The rows of Y fall into 4 groups, and each row is roughly a mix of its group's hidden directions.
Y:
[[ -7   8   0 -30  -8  -1  12  16  10  -9]
 [ -6   8  20  11 -15 -23  -4  -9  13  -3]
 [  2 -11   9  18  10  19  -4 -16 -12  16]
 [  7   3 -12  18   1 -21  -4  25  -2  -9]
 [  1  -2  -1  24  22  12  -8  -9   8  16]
 [ 10  -5  19   2 -34   1   5  -5  -2  -1]
 [-16  13  -3 -13  15 -19   5 -10  -9 -18]
 [-15   1  -1  13  20  -9   9   0 -27  -1]
 [-22  -6  -7 -26   1  18  -2  -5   7  -3]
 [ 13   4 -11  -7  -7 -10   8  29  15  -7]
 [ 24   7 -13  -4   7 -18   5  20   5  -9]
 [  8   7   4  -8 -32   6  -7   1  19  -2]
 [-30 -12   7  -7   6  -2  -8 -18 -10   5]
 [-14  10  11  15   1 -23 -19 -12  -2   4]
 [ -6  22 -12 -13  14   9  15  14 -10  -7]
 [-25  -1   9  -9   1 -16 -15 -17   9  -6]
 [-27  10  -2 -12  23 -10   1  -8  -3   0]
 [ 11  -1 -10 -13   9  15   9  27  13  -1]
 [  1  -7  -2 -28  -9  23  11  -5   8  -1]
 [ 14 -12  10  16 -16  21   9   2  -9  11]
 [  0   3  -7 -29 -13  14  -1  -2  20  -4]
 [ 13  -2  18  -8 -29  13   9  -4   5   0]
 [  2   3  15  16  -9  -6 -17 -18   5  21]
 [ 14  19  -7  17   5  -4  12  12 -21   4]
 [ -9   2   0  13  21   6 -17 -12  -8  21]
 [ -2 -16   4  13  -5  13  -9 -29  -7   9]
 [ -5  -4 -12 -27   9   7  21  14   2  -3]
 [ 23 -12 -13   8   8   3   7  22  10  -6]
 [ -1 -22  14   7 -10  19 -10 -12   6  14]
 [ 22  11  -3  12 -20   0  -7   5  21   3]
 [ -1  -4  14  29  -3   0 -16  -6 -17   5]
 [-14 -18  10   7  -6 -21   2 -18 -15  -1]
 [-12  -2  12  -5  11  16  -4 -29 -12   5]
 [ 20  -6  -2  -5 -24  11   9  15  12 -11]
 [ 11  -5  22  16 -19  -2  -2   1  19   9]
 [-15  -5  12  13   5 -11  -8 -25 -17   2]
 [-14  -8  23  13   0   9  -1 -17 -16  11]
 [ -8   2 -20 -21  22   5  10   7  -6  -7]
 [ 26 -12   1  16  -9  19  -6   6   2  10]
 [  6  -9  -3 -14 -18  13  19   5   7 -21]
 [-24  13  19   1  -2 -16  -7 -12 -11   0]
 [  0  25  -9   5   7 -23   4   8 -11 -13]
 [ -1 -23  13 -11  -7  12 -11  -9  14  17]
 [  4 -10  14  25  -3  -9 -23   2  -1  12]
 [  1   4 -24 -22  13  13   8  11   4 -10]
 [-13   3  -8 -29   5   5  18   0  -6 -14]
 [-20  -8   6  15  26  13  -1  -3 -10   2]
 [  7 -17  -9   7  24   8   4   7 -18  13]
 [-33 -11  -1 -17   4   5  -3  -8  -8  -2]
 [-14  15   2   6  22   1  -9 -20 -16  -3]
 [ 13  10  -9  -7   1  -7   9  32  12  -5]
 [ 17  -6 -11  -2  -1   8   9  30  14   2]
 [ -2  12 -22 -15  12  -8   4   3  -2 -25]
 [-15  -1  -5   3 -25 -15 -10  18  -2 -12]
 [-22   5   4  -3  13   2 -13 -26  -5  10]
 [ -7  -2   8  18 -13 -22  -9 -20 -10   1]
 [-12   2  13   7  18   7  -7 -25 -17   6]
 [ 24   7 -13  -8   0 -15   4  21   8  -9]
 [ -3  -7  10  18  15  10  -5 -20 -17  12]
 [ 15   0  -4   7 -23 -15   2   9   4 -23]
 [  0  -4   7  12  26 -13   4 -16 -17  10]
 [-15  15   7   2  -2 -30  -8  -5  -5 -13]
 [-14  -2  -6 -28 -21   6  -5   0  11  -6]
 [-18   2  15   5  14  -1  -7 -23 -18   3]
 [-21  13   7   7   9 -17 -16 -18  -7   2]
 [-30 -12  -1 -14  11  -4  -2  -9 -15  -1]
 [  4   6  15 -10 -19 -20  -7 -12  15  11]
 [-17   8   8  13  17 -12  -5 -14 -21  -1]
 [ 12  -1 -10   1   2  27  19  13  -7  11]
 [ 20   6 -10 -16 -23  -3   3  14  11  -4]
 [ 19  11 -11  -6   0  14   0  23  20   0]
 [  9  20 -16  -1   8 -18   9  18  -2 -12]
 [ -4 -12  16   6 -10 -24 -20   7   6  -9]
 [  9 -10 -14 -15  10  -7  25  17  -1  -3]
 [ -9   4 -21   0  25   9 -13  -3 -11   9]
 [ 26   7 -14  -2  11  -2   8  22   8  -6]
 [  8   5   0  -5 -14 -23   6  17   6 -22]
 [ 18   8  -8 -21 -22  -3   4   9  13  -7]
 [ 13 -13   5  14  -6  28   4  -2 -13  11]
 [-16  12  15 -12 -20 -13   3 -17  -3  -7]
 [-13   3 -20   2  31  -5  -7   3  -9  -1]
 [  4 -19  13  16  -6   7  -5 -23  -7  15]
 [ 10 -13 -14   3  -3  26  -5   8 -13  17]
 [ -8   7 -15 -26  15  12  11 -10   6   7]
 [ 20 -12  -2  -7 -10  14   4  18  20   7]
 [ -5   3  -1 -20 -23  11  -6 -14  18   2]
 [  1  -6  -8   0  12  25  -7   3   4  28]
 [ 15 -13  -5 -11 -19  13  15  14  12   5]
 [  3 -15  13  19  -1   8  -4 -22 -12  16]
 [ 12  -9  17  25 -16  -3  -7   3  11  10]
 [-29  -7  -3 -18  -6  13  -8 -13   5   2]
 [-29 -10  -7 -11  10  17  -4 -13  -1   6]
 [ -7   1   4   0 -22 -15   3  12   5 -27]
 [  2  -1   4  -7 -17 -21   3  13  11 -25]
 [-19  17 -11 -21  13  -6   8 -12  -1 -11]
 [ -7  -1   4 -32 -14  17   2  -2  10  -6]
 [-13   5   8  15  20  -6  -2 -13 -24   3]
 [ -7   4  -4 -10 -30  16  -2  10  12 -10]
 [-17  12  12 -14 -18 -10   2 -18 -10  -7]
 [ 32  11  -1  16  -5  -5   2  10  12   1]
 [ -8  -3  13 -16  -3  24   5 -23   1   8]
 [-12   9   1   0  -6 -23   1   3  -4 -30]
 [ 10   2   3  32  18 -11   1  -2  -9   6]
 [ -7   8  -6   6  24   7 -10 -12  -9  23]
 [-14   9   5 -13 -10 -24  10  -6  -5 -19]
 [ 17   7 -10  17   9  -7   1  26   7 -10]
 [ 12   3   7  -8  -6  30  -1  -3  19  11]
 [-17   4   5  11  12  -4 -21 -21   0  13]
 [-11   0  16   6  -9  13   2 -24 -18  10]
 [-13   1 -10   3   3 -28   2   6 -14 -20]
 [  7  -5  -2 -10 -19   3  20  12   5 -24]
 [-16  -4  14   9  -1  11  -9 -27   1  13]
 [  5  -4 -10   3  15  22  -6  10  16  20]
 [ -5 -11  15   5   0  22  -1 -21  -9  17]
 [  0  -6   3  -3  16 -22  16  -9 -24  -3]
 [-21  10  13  -8  -1 -25   8  -4  11  -9]
 [ -8  17  -5   8   8 -30  -2   7  -8 -13]
 [ 24   9  -4  24   1  -2   3  20   6  -3]
 [  1 -16  16  -6 -28  -1   0  -4  13 -11]
 [  5  21   0  19   1 -21   2  10 -17  -4]
 [  8   9  -9  -9  -3 -11   8  31  13  -8]
 [ 13 -13 -10  -3  -6  27   2  14   3  17]
 [-15   8 -18   0  25   5 -15  -7 -11   7]
 [ 22  -8  -5  -7  -8  15   5  18  20   6]
 [ 17   4  -2 -17   4  31   5  -5   8   3]
 [ -3   1   7  29   8  -2 -20  -8  -6  16]
 [ -4 -13  20  17   0   4  -4  -3  -2  28]
 [  3  -8 -11 -16  -5  26   8   8   1  20]
 [ -5  -9   6  22   3   6 -13 -25 -11  10]
 [  3  16   1  31   1  -9  -3   2 -18  -5]
 [-10   2 -10   1 -21 -21 -12  15   6 -13]
 [-10   9   3 -28  11  17  14   9  -1  -3]
 [-19  12   2   6   9 -20  -1 -12 -21  -8]
 [ 22   9 -12  -7 -16  -5   3  21  12 -10]
 [ 13   5  -8  18  19   6   5  24   5  -9]
 [ -3  -3 -13  -2   7   7   0  35   3 -13]
 [ -9  -1   1   2  10  22 -10 -21  19  12]
 [ -9  15   3  10   0 -31  -7   6  -7 -14]
 [-19   3   8  12  19  -1  -4 -16 -22   2]
 [ -1 -21  13   3 -11  24  -2 -13   0  13]]

One row of each group comes first, with its name. Which group is each row after those in?
[ 12 -13  -8  23  15   7 -10  13   5  15]	<26>
[ 12   4  -6  20  21 -24   2  -3  -7   1]	<18>
[  6  19  -4  13   1  -3  14   7 -28  -9]	<138>
[-15   5  12   7   8   4  -8 -28 -17   5]	<15>

[ 18  -5  -1  -2 -17  -9  11  24  10 -14]	<138>
[-26 -13   6 -10  12   4   2 -12 -19   4]	<18>
[-11   4  -1  -3  21 -12 -19  -6   9  22]	<138>
[ -4   0 -24 -10   7 -21  -1  19  -1 -12]	<18>
[ 16  -8  -8 -10 -23   8   0  10  23   0]	<15>
[ 10   4 -12 -17 -15   4   5  20  21  -6]	<15>
[-13  15  -7   4   1   4 -10 -29 -13  -6]	<15>
[-20   1  11   8  -6 -20 -12  -6  -4 -21]	<138>
[-18  -6  13 -12 -11   5  -3 -27  -6   9]	<18>
[  2  -2   0  -4 -31 -16  -7 -15  11  -6]	<15>
[ 16   6 -10 -20 -10 -10  13  17  -3 -14]	<18>
[-15  18  -7  -3  17   8   2 -22 -13   6]	<138>
[ -5  -3   9 -20   7  27   7 -17   3   6]	<18>
[  1   9   9 -16 -15  15   1 -24 -13   8]	<26>
